Named turns come first, each shown by rows before and after it. Which turns, in which order, take the first row of each pair that follows to the second? Write the first one first, as in the answered first pair.
zuba (before -> after):
[ 1.82  2.73  0.62 -1.22 -0.62  1.06 -0.57 -0.96 -0.05 -0.26 -0.69  0.61
  1.86  1.36  0.98  2.15 -2.85  0.81  0.90  0.35]  ->  [ 1.90  2.15  1.43 -0.60  1.50 -0.86 -0.04  0.33 -0.97 -2.14 -0.31 -1.24
  1.23  2.38  1.11  1.17 -2.29 -0.05  0.19  0.75]
[ 0.01  1.36  0.17  0.51 -3.00 -0.10  2.37  1.24  0.05  1.47  0.99  2.82
  2.46 -0.13  1.40  1.70  3.86 -0.93  2.01  1.23]  ->  [ 0.50  2.04  3.17 -0.12 -0.62  0.13  3.16  1.00  1.95  2.16  4.05  0.14
  0.58  1.71  1.51  0.14  1.72 -1.54  0.11 -0.02]
[-4.06  1.38 -0.31  0.24  0.25 -0.22 -0.15  1.25  0.37  1.74 -0.22  0.45
 -0.50  2.37 -0.41 -1.75  0.78 -1.58 -0.04 -1.11]  ->  [-4.19  1.14 -0.91  0.35 -0.12 -0.61 -0.17  1.43 -0.12  1.38 -0.85  0.85
 -0.07  1.96 -0.40 -1.52  1.17 -1.52  0.35 -0.88]
[-0.43  2.42 -1.57 -0.05  5.63 -1.83  1.50 -3.06 -0.13 -3.11 -0.44 -0.82
  1.37  0.58 -1.33  0.33  4.35 -1.25 -3.85 -2.82]  ->  [-1.01  2.87 -3.52 -0.70  1.69  0.67  0.39 -4.92  0.51 -0.50 -1.93  2.90
  2.96 -1.52 -1.50  2.18  4.35  0.35 -2.00 -3.03]
biru (before -> after):
[-3.29 -1.94 -1.57  1.48 -0.14 -0.15 -1.39  0.70 -2.85 -1.39 -3.27  2.33
  0.61  1.44 -1.40 -1.04 -1.27  0.28 -1.02 -1.24]  ->  [-2.40 -1.88 -1.46  1.67 -0.23  0.50 -1.71 -0.19 -2.08 -1.47 -3.26  2.99
  0.77  0.88 -1.65 -1.00 -2.11  0.65 -0.92 -1.47]
[ 3.26  0.08  1.34  0.66  2.95  1.07 -1.09 -1.30  0.57 -1.09  3.30 -0.98
 -1.81  0.75 -2.67 -2.05 -4.11 -0.13 -2.64 -0.53]  ->  [-1.18 -0.59  1.96 -0.31  2.02 -2.31 -0.64  3.99 -2.28 -0.35  3.38 -3.23
 -1.85  2.18 -0.80 -2.35 -0.04 -1.05 -1.78  0.91]
[ 0.24  3.10  1.93 -2.71  0.13  1.42  3.35 -2.83  2.51  1.68  1.02 -3.12
 -0.85  2.73 -0.50  1.90  0.08 -0.48 -1.69  0.90]  ->  [-2.02  1.27  2.81 -1.95 -3.20 -0.68  1.12  2.93 -0.26  3.40  1.68 -2.31
  0.61 -0.48  2.72  1.80  1.96  0.35  1.92  1.09]
tezu (before -> after):
[-2.00 -1.47  1.86 -0.83  2.28 -0.06 -2.81  2.73  1.86  3.50  6.35 -1.09
 -3.12  1.90  1.00 -4.61 -3.76 -0.30 -0.41 -5.88]  ->  [-5.74  1.39 -1.39 -4.13  0.91  1.25  1.26 -1.14  2.11  4.22  2.10 -1.55
 -3.07  7.20 -1.91 -1.36  0.40 -1.44 -2.34 -2.98]
[ 5.60 -0.33  3.56  2.28 -1.39  0.57 -1.55  1.38  1.42 -0.66 -0.09  1.58
  1.80 -5.23  2.01  1.38 -2.82  2.19  3.08 -0.50]  ->  [-0.12 -1.94 -2.71  0.88  3.52 -1.09 -3.75 -0.08  0.36 -3.48 -1.74  4.09
 -1.17 -0.45 -2.34 -4.17 -0.79  1.56  0.32 -4.19]
[ 2.73 -0.66  2.88  0.67  2.51 -0.84  0.83  1.70 -0.46 -1.31  1.74 -2.58
  0.41 -0.51  0.59  0.71 -0.18 -1.25 -1.12  1.40]  ->  [ 0.78 -1.16  0.72  0.28  4.27 -1.50  0.16  1.21 -0.85 -2.44  1.29 -1.71
 -0.68  1.27 -0.85 -1.31  0.53 -1.42 -2.14  0.16]
[ 1.39 -1.14  1.56  1.34 -2.74 -0.14 -0.54 -0.16 -0.57 -0.62 -1.21 -0.54
  2.99 -2.17  0.88  2.40  1.55 -0.19  1.00  3.04]  ->  [ 0.57 -3.27  0.19  2.35  0.02 -1.45 -3.32  1.03 -1.05 -2.40 -0.13  0.84
  1.69 -2.45  0.38 -1.56  0.59  0.20  0.62 -0.01]
ven (before -> after):
[ 1.04 -1.37 -1.92  0.91  2.03 -2.76 -1.18 -0.60 -0.78 -3.70 -0.49  2.47
 -1.30 -1.58 -1.29 -1.21 -0.06 -0.71 -0.41  0.28]  ->  [ 0.15 -0.77 -2.64  0.21  1.26 -2.48  0.02 -1.37 -0.93 -3.62 -1.82  2.11
 -1.00 -0.41 -1.75  0.02  1.34 -1.01 -0.72  1.43]
[-0.71 -2.69 -2.55  1.52  0.37 -0.66 -3.21  0.58 -0.89 -3.23 -2.10  4.01
  0.39 -2.90 -0.57 -1.52  0.75  0.77  0.62 -1.55]  ->  [-1.57 -1.72 -3.53  0.64 -0.66 -0.51 -1.53 -0.27 -1.13 -3.13 -4.01  3.55
  0.76 -1.51 -1.02  0.45  2.76  0.36  0.40  0.30]
[-2.65 -0.42 -2.34 -0.30  1.96  0.72 -2.40 -2.40  0.81  0.67 -0.02  2.69
 -0.68  0.90 -2.23 -0.64 -0.94  1.34  0.04 -1.70]  ->  [ 0.09 -2.00 -1.08  1.97  2.18 -0.55 -3.59 -0.02 -0.53 -1.04  0.40  2.49
  0.32 -2.10 -0.54 -0.68 -1.75  1.56  1.47 -1.29]
[ 2.41  0.02  1.34  3.11 -0.19 -1.35  0.83  2.78 -1.64 -1.84 -0.12 -5.36
  1.27 -4.92  0.48  0.45  0.08 -0.31  3.49  3.16]  ->  [-2.21  3.06 -1.21 -0.95 -1.44  0.55  4.10 -1.17 -0.18  0.54 -2.45 -5.58
  0.25  0.57 -2.25  2.20  2.82 -0.92  1.31  4.21]
Now pairs of rows:
Between the rows of a pair lie two turns.
[-0.60  3.10  0.32 -1.16 -4.87  2.57  2.73  1.56  0.90  2.65 -0.20  0.15
  1.70 -2.71  2.18  3.61  0.51  1.41  2.00  0.37]  ->  [-0.77  1.49 -0.75  0.19 -3.00 -0.88  3.00  4.04 -2.17 -1.22 -2.15 -1.19
  1.99 -2.14  2.28  3.17  3.12  0.24  1.89  2.28]	zuba then zuba
[ 0.83  1.98 -0.56  0.02 -2.37 -0.66  0.76  0.32 -2.45  0.95 -1.39  0.61
  0.96 -3.12  1.22  2.47 -0.80 -1.08  3.00  1.10]  ->  [ 0.72  2.94  2.58 -1.00  0.32 -0.58  2.13  0.16 -0.61  1.82  1.85 -2.72
 -1.39 -0.23  1.34  0.89 -2.67 -1.98  0.63  0.02]	zuba then biru
[ 2.29 -0.78 -2.05 -1.02  2.86  1.13 -0.17 -0.42 -1.64 -0.44 -1.68 -0.02
 -0.65  0.05 -1.16 -4.19  0.85  0.62  0.13  0.74]  ->  [ 3.24 -0.73 -1.98 -0.72  1.31  2.11 -0.90 -0.49 -1.26  0.51 -1.71  1.25
  0.31 -1.67 -0.45 -3.40  0.27  1.47  1.16  0.57]	zuba then ven
[ 1.70 -0.60  2.37  0.66  1.44 -0.28  1.34  0.04 -0.54  0.26  0.52 -3.03
 -0.34  0.89 -0.13  0.33  1.18 -2.12 -2.07  1.75]  ->  [ 2.06 -2.14  2.62  1.91  0.81 -0.71 -1.00  1.95 -1.15  0.59  1.53 -1.42
  0.21 -1.79  1.03 -1.01  0.14 -1.26 -0.41  0.15]	tezu then biru
[-1.83  1.68 -2.96 -2.47 -5.60  1.63  0.84 -1.62 -0.03  4.56 -2.21  3.64
  0.65  1.47 -0.83  4.43  2.08  0.80  2.45  0.70]  ->  [ 0.72  0.86 -0.62 -0.80 -6.45  0.97 -0.04  0.90 -0.67  4.37 -0.79  3.03
  1.80 -1.89  1.59  4.90  0.87  1.24  4.27  1.28]	tezu then ven
[ 1.82  0.70  2.30  0.51  3.63 -2.07  1.83  1.01  0.13 -1.56  2.31 -2.80
 -0.45  2.34 -1.38 -1.13 -0.49 -2.05 -2.04  0.91]  ->  [-0.65  0.71  0.96 -0.07 -1.28 -2.37  2.39  3.25 -2.01  0.44 -0.32 -1.65
  1.85  0.97  0.13  2.02  3.32 -1.62  0.63  3.53]	biru then ven
[-1.70 -0.73 -0.38 -0.46 -2.17 -0.48 -1.42  3.12 -1.08  1.61  0.35  0.20
  1.55 -1.03  2.54 -0.01  2.21  0.24  0.78  0.51]  ->  [-2.25 -0.12  0.46 -1.31 -1.32  0.85 -1.64  1.85  0.79  3.08  2.23  0.16
  0.12  0.10  1.91 -1.49  0.25  0.54 -0.23 -1.58]	tezu then zuba
[-0.11 -0.08 -0.52  2.44  2.08  0.52 -1.89  1.73 -1.87 -1.93 -0.99 -0.92
 -0.26 -0.42 -0.07  0.04  0.61  1.72 -1.61 -1.61]  ->  [-0.61  0.38 -0.96  2.04 -0.43  1.24 -1.72  1.78 -2.06 -0.49 -2.16 -0.08
  0.88 -1.15  0.63  1.81  1.63  2.00 -0.33 -0.69]	tezu then biru
[ 1.44  1.56 -0.02  1.27  2.56 -0.12 -2.16 -0.80  0.48 -5.27 -1.93 -0.68
 -1.33 -1.43 -1.64 -2.98 -0.33 -2.13 -2.01 -1.28]  ->  [-2.29  2.63 -1.75 -0.76  0.71 -0.41 -0.89 -0.52 -0.37 -3.80 -3.86 -0.58
 -1.19  0.88 -2.18 -1.75  3.05 -2.64 -2.01 -0.04]	zuba then biru
[ 1.36  0.05  3.15 -2.56 -1.35  0.76  0.61  1.79  2.75  3.48 -0.04 -0.22
  0.06 -0.34  2.08  3.13 -0.54  0.74  0.62  1.40]  ->  [ 1.20  0.64  2.90 -3.12 -0.42  1.26  1.17  0.38  3.58  3.35 -0.01 -0.48
 -0.76  1.09  1.13  2.85 -0.94  0.56 -0.49  1.07]	ven then biru
[-2.19  0.63 -2.89 -0.82 -3.53  1.45 -0.48 -0.23 -1.12  1.95 -3.85  0.25
  3.11  0.93  0.22  1.86  2.60  1.73  3.05  1.64]  ->  [-2.17  1.46 -3.17 -1.45 -1.71  1.67  1.03 -2.24 -0.35  1.12 -4.15 -0.79
  2.22  3.18 -1.27  1.94  2.71  1.02  1.23  2.02]	biru then biru
[ 1.01  0.52 -3.04 -0.20 -1.17  0.50 -1.35 -2.28  0.15 -0.90 -2.99  4.10
  1.37 -1.08 -1.04  0.83 -0.98  0.95  0.76  0.25]  ->  [ 0.84  1.34 -2.39 -0.81 -1.84  1.34 -0.81 -2.85  1.01  0.41 -2.36  3.89
  1.14 -0.71 -0.90  1.42 -1.51  1.24  0.59  0.21]	tezu then ven
[ 1.34  0.17 -0.02 -1.82  2.26 -0.22  3.41  0.44 -0.48 -1.10  0.33 -6.60
 -4.08  2.95 -1.09 -0.29 -1.33 -0.20 -2.97  2.17]  ->  [-3.15 -3.00 -3.52 -1.49  0.60 -2.17 -1.60  4.75 -3.51 -0.51 -0.06 -2.29
 -3.57  0.37 -0.17 -3.62  0.73  1.07 -0.03 -0.74]	biru then tezu
[ 5.45 -0.20  1.91  1.06  0.46 -0.86  2.82 -2.42  0.14 -2.51 -1.89 -2.97
  0.77 -0.83 -0.34  0.94 -0.48 -0.70 -0.96  3.73]  ->  [ 2.35  0.30 -1.33 -0.57 -0.30 -0.43  3.26 -4.03 -0.28 -2.11 -4.02 -1.41
  0.77  1.16 -1.98  1.20  1.74 -0.78 -1.33  3.85]	ven then zuba
[-1.41 -0.89 -4.56 -0.37 -0.60  3.12 -0.14 -6.03  0.10 -1.63 -2.04  0.52
 -0.26  3.77 -3.60 -0.57  1.25  0.17 -2.19  0.66]  ->  [ 0.27  0.55  1.13 -0.38 -3.22  1.97  3.33 -2.41 -0.66  0.22 -0.36 -4.99
  0.98  3.13  0.29  3.39  2.58 -0.91 -1.02  5.01]	tezu then biru
[ 0.69 -1.07 -1.01  0.84  0.30  0.72 -2.53  0.95 -0.46 -0.99  0.20  2.40
 -0.69 -2.78  0.59 -2.17 -1.80  2.16  0.90 -1.35]  ->  [-2.55 -0.81 -0.75 -0.36  0.88 -1.59 -1.11  3.36 -2.28 -1.13 -0.18 -0.15
 -1.44  0.12  0.85 -2.51  1.37  0.88  0.08  0.11]	biru then biru
[ 1.45  0.71  4.04 -0.41 -1.43  2.73  0.29 -0.17  3.02  3.23  4.11 -0.89
 -0.27 -0.90  1.17  0.49 -2.68  0.17  0.08 -1.16]  ->  [-1.08  0.23  4.52 -0.87 -1.89  0.74  0.51  2.75  1.30  3.67  4.08 -2.37
 -0.14 -0.16  2.28  0.23 -0.30 -0.28  0.57 -0.32]	biru then biru
[-0.75 -0.36  2.96  0.69  2.29 -1.53 -0.81  1.39  0.02  5.72  4.79 -0.61
 -1.81  0.03  2.29  1.55 -2.20  1.92 -0.47 -1.44]  ->  [ 3.49 -1.04  3.24  3.11  2.20 -2.46  0.00  1.52 -1.48  2.57  2.83 -1.30
 -0.16 -2.18  2.92  3.78 -2.00  1.70  0.38  1.37]	biru then ven
[-1.16  3.71  5.02  1.52 -1.17  0.11  2.70 -6.08  3.52  3.10  1.65 -0.84
 -0.37  3.25 -0.39  1.74 -1.91 -2.94  0.33  1.75]  ->  [ 2.91  0.69  6.25  5.59 -1.05 -3.18  0.64 -1.44  0.18 -0.59  1.32 -1.09
  1.79 -1.95  2.44  1.87 -1.75 -2.65  3.08  3.17]	tezu then ven
[-1.58  0.17 -0.92  1.31  1.77 -0.54  0.07 -1.73 -0.15 -0.21 -1.23  0.95
 -0.91  0.68 -2.60 -1.90 -1.43  1.35  0.67 -1.70]  ->  [-0.85  1.68  0.01  0.95 -0.52  0.21  2.32 -2.45 -0.01  0.85 -2.31 -0.09
  0.32  0.80 -2.19  1.39 -0.42  1.05  1.31  0.96]	zuba then tezu
[ 2.19 -0.52  0.44  0.18  2.07 -2.72  0.38  2.70 -2.22 -1.13 -0.88 -0.97
  0.73 -1.06  1.37  1.27  1.95  0.44  3.62  1.41]  ->  [ 2.55  0.40  3.02 -0.62  3.44 -1.81  0.91  2.04 -0.13  0.25  2.03 -2.73
 -0.87  0.30  1.54  0.25 -0.33  0.11  2.10 -0.08]	zuba then zuba
[-1.63  0.57 -2.26  0.43  2.57 -0.69 -0.40 -1.12 -1.97 -1.69 -1.34 -0.21
 -0.14  1.53 -1.96  0.27  1.50  0.22 -1.75 -1.02]  ->  [ 2.23  0.09  1.77  2.30  1.29 -0.55 -1.26  1.26 -1.75 -0.65  1.16 -1.10
  1.02 -2.67  1.10  1.14 -1.12  0.79  0.14 -0.74]	tezu then tezu
[-2.22  1.24  0.48 -1.42 -2.67 -0.86 -3.55 -3.36  0.02  1.87  0.72  1.65
  1.66 -2.25  1.64  4.09 -0.28 -1.14  1.98 -1.88]  ->  [-2.32 -0.16 -0.68 -0.15 -0.93 -3.95 -3.50 -1.24 -2.71 -1.60 -0.94  0.42
  1.93 -1.93  1.73  3.66  2.09 -2.13  1.98 -0.24]	zuba then zuba
[-4.04  0.15 -1.19  0.47 -3.27 -1.41 -1.15  3.70 -2.39  1.75  0.06 -1.91
  0.53 -0.30  3.79  1.57  4.34 -0.32  2.96  0.58]  ->  [ 3.37  0.77 -2.13  2.20 -0.30  3.81 -2.54 -4.53  2.56 -0.13  0.78  1.98
 -0.03 -2.80  0.37  0.78 -3.26  1.33  1.10 -2.81]	tezu then biru
[-4.05  0.20 -4.21 -1.79 -0.25  0.50  1.21 -3.36  0.29 -0.38 -3.15  1.19
 -0.63  2.68 -2.63 -1.59  2.08  0.15 -2.25 -0.14]  ->  [ 1.05  2.22  2.79 -1.07 -3.43  2.66  3.29 -2.50  2.48  3.04  0.10 -2.32
  0.97 -0.51  1.11  2.54 -0.90  0.41 -0.82  2.27]	zuba then tezu
[ 3.82  1.42 -1.51  3.21 -0.35  1.55  0.74 -2.41  0.21 -2.58 -1.57  2.66
  2.17 -3.09 -0.33  4.29 -0.71  0.18  2.07  2.91]  ->  [ 3.85  0.51  0.02  3.20  3.10  2.14 -1.49 -2.38  2.28 -1.92  2.56  2.68
 -0.30 -2.65 -0.57 -0.18 -4.48  0.61  0.47 -1.52]	tezu then zuba
[-1.50  1.47  5.48  0.92 -1.47 -2.15 -1.54  2.33  0.17  0.55  1.87 -0.48
  3.23 -5.39  1.00 -0.39  0.62 -1.83  0.94  2.23]  ->  [ 1.40  3.27  4.89  0.55  0.94  0.72  0.03 -3.78  3.53 -0.62  1.56 -0.07
  2.11 -3.43 -2.21 -0.11 -2.33 -2.07 -1.98  1.51]	zuba then biru
[-0.76 -0.76 -0.41  0.12 -0.35 -1.92 -1.25  0.83 -0.67 -0.47  1.17  0.64
  0.27  0.61  0.77 -0.66  1.05 -0.88  0.86 -0.66]  ->  [-1.56  0.00 -0.64 -0.61 -0.39 -1.06 -0.86 -0.28  0.22  0.44  1.38  0.76
 -0.25  1.67  0.15 -0.74  0.92 -0.91  0.29 -0.95]	tezu then ven
[ 2.96 -0.57 -4.46  3.68  2.61  1.08  2.49 -4.53  0.29 -1.99  0.50 -0.91
 -2.28  4.58  1.89 -0.64 -0.09 -1.19 -2.15  1.54]  ->  [-1.01 -2.04 -3.73  3.45 -1.18 -1.84  1.29  2.37 -3.31  0.12  0.61 -1.56
 -0.74  2.91  5.53 -0.08  3.79 -1.07  1.11  2.81]	biru then tezu
[ 4.19 -0.75  3.00  0.55  0.81 -0.20  0.76  0.89  0.02 -0.25  1.20 -3.15
  0.91 -1.84  1.44  1.65 -0.78 -0.25  0.20  1.78]  ->  [ 0.77 -2.16 -3.23  0.24 -0.40  0.55 -2.90 -0.58 -0.78 -0.38 -1.63  3.15
  1.32 -2.89 -0.95 -0.35  0.27  1.27  1.35 -1.14]	tezu then zuba
[ 1.22 -1.98  0.88 -0.43 -1.14 -0.54 -2.15  1.50  0.08 -1.35 -0.70  2.42
 -0.52 -2.13 -0.72 -2.24 -0.74  1.53  0.83 -0.54]  ->  [ 2.06  0.66  1.46 -1.74 -0.63  0.70  1.64 -1.83  1.53 -1.43 -1.79  0.09
 -0.78  0.95 -2.07  0.37 -0.18  0.50 -1.34  1.99]	biru then tezu
